In the data rows, 500 means zero.
Here is the table:
[331 559 769 589 609 473 405 298 465 452 477 556]
[333 545 756 593 602 465 407 297 458 462 478 579]
[332 550 765 587 598 463 414 296 457 470 489 568]
[674 519 756 560 400 267 600 821 747 395 803 209]
[667 513 759 569 420 286 604 813 758 397 825 205]
[796 433 313 424 320 432 668 905 680 495 700 268]
[434 496 340 443 529 628 482 378 372 552 351 629]
[326 564 773 593 602 453 419 293 466 471 485 564]
[462 478 335 453 519 619 470 395 384 542 362 628]
[333 548 774 583 615 466 411 302 468 460 479 565]
[461 481 322 446 521 612 473 393 388 564 345 648]
[802 428 327 425 328 415 667 906 677 497 694 264]
[344 541 767 587 601 467 408 302 458 471 476 553]
[341 552 772 589 605 461 408 291 469 457 476 555]
[464 490 335 461 531 617 462 408 394 545 350 631]
[327 558 764 565 614 468 406 296 455 470 481 560]
[448 474 340 443 533 607 462 394 382 549 349 640]
[803 448 313 415 322 408 671 900 677 487 688 260]
[459 491 324 468 516 615 455 392 386 562 366 620]
[789 453 330 425 327 415 664 914 664 478 689 275]
[782 433 311 435 327 414 648 898 671 486 685 272]
[436 486 344 471 530 607 471 380 383 550 356 636]
[439 486 327 471 529 614 476 401 382 566 343 632]
[437 487 333 447 534 612 464 381 392 556 350 627]
[816 446 322 431 331 426 661 897 681 472 688 282]
[329 555 774 585 602 465 414 304 462 462 467 560]
[457 503 329 452 540 612 454 381 389 569 365 634]
[329 568 757 589 608 469 412 304 481 463 494 563]
[334 542 756 590 608 455 402 291 457 461 481 560]
[800 453 318 428 328 412 671 897 672 492 690 263]
[454 496 326 455 518 620 478 390 394 562 350 625]
[446 490 324 459 532 625 463 397 391 552 338 622]
[448 486 332 453 545 617 475 387 381 556 346 635]
[681 503 765 572 411 256 590 809 750 392 815 185]
[439 482 340 463 530 616 470 378 400 558 362 644]
There are 2 hidden groupings, and every row belongs to one group of each. In each grouping, groups are numbered from 0 in the order they first appear among the rows asked about.
Some rows of the table again, each followed by its group in each grouping, the grouping that moves the rows most first:
[800 453 318 428 328 412 671 897 672 492 690 263] 0 0
[341 552 772 589 605 461 408 291 469 457 476 555] 1 1
[803 448 313 415 322 408 671 900 677 487 688 260] 0 0
[331 559 769 589 609 473 405 298 465 452 477 556] 1 1
[464 490 335 461 531 617 462 408 394 545 350 631] 1 0
[681 503 765 572 411 256 590 809 750 392 815 185] 0 1
[439 486 327 471 529 614 476 401 382 566 343 632] 1 0
[333 545 756 593 602 465 407 297 458 462 478 579] 1 1
[437 487 333 447 534 612 464 381 392 556 350 627] 1 0
[667 513 759 569 420 286 604 813 758 397 825 205] 0 1
[462 478 335 453 519 619 470 395 384 542 362 628] 1 0
[448 486 332 453 545 617 475 387 381 556 346 635] 1 0
[333 548 774 583 615 466 411 302 468 460 479 565] 1 1
[674 519 756 560 400 267 600 821 747 395 803 209] 0 1
[457 503 329 452 540 612 454 381 389 569 365 634] 1 0
[461 481 322 446 521 612 473 393 388 564 345 648] 1 0
[329 555 774 585 602 465 414 304 462 462 467 560] 1 1
[816 446 322 431 331 426 661 897 681 472 688 282] 0 0
[334 542 756 590 608 455 402 291 457 461 481 560] 1 1
[329 568 757 589 608 469 412 304 481 463 494 563] 1 1
[446 490 324 459 532 625 463 397 391 552 338 622] 1 0
[439 482 340 463 530 616 470 378 400 558 362 644] 1 0
[436 486 344 471 530 607 471 380 383 550 356 636] 1 0
[459 491 324 468 516 615 455 392 386 562 366 620] 1 0
[332 550 765 587 598 463 414 296 457 470 489 568] 1 1
[454 496 326 455 518 620 478 390 394 562 350 625] 1 0
[326 564 773 593 602 453 419 293 466 471 485 564] 1 1
[448 474 340 443 533 607 462 394 382 549 349 640] 1 0
[782 433 311 435 327 414 648 898 671 486 685 272] 0 0
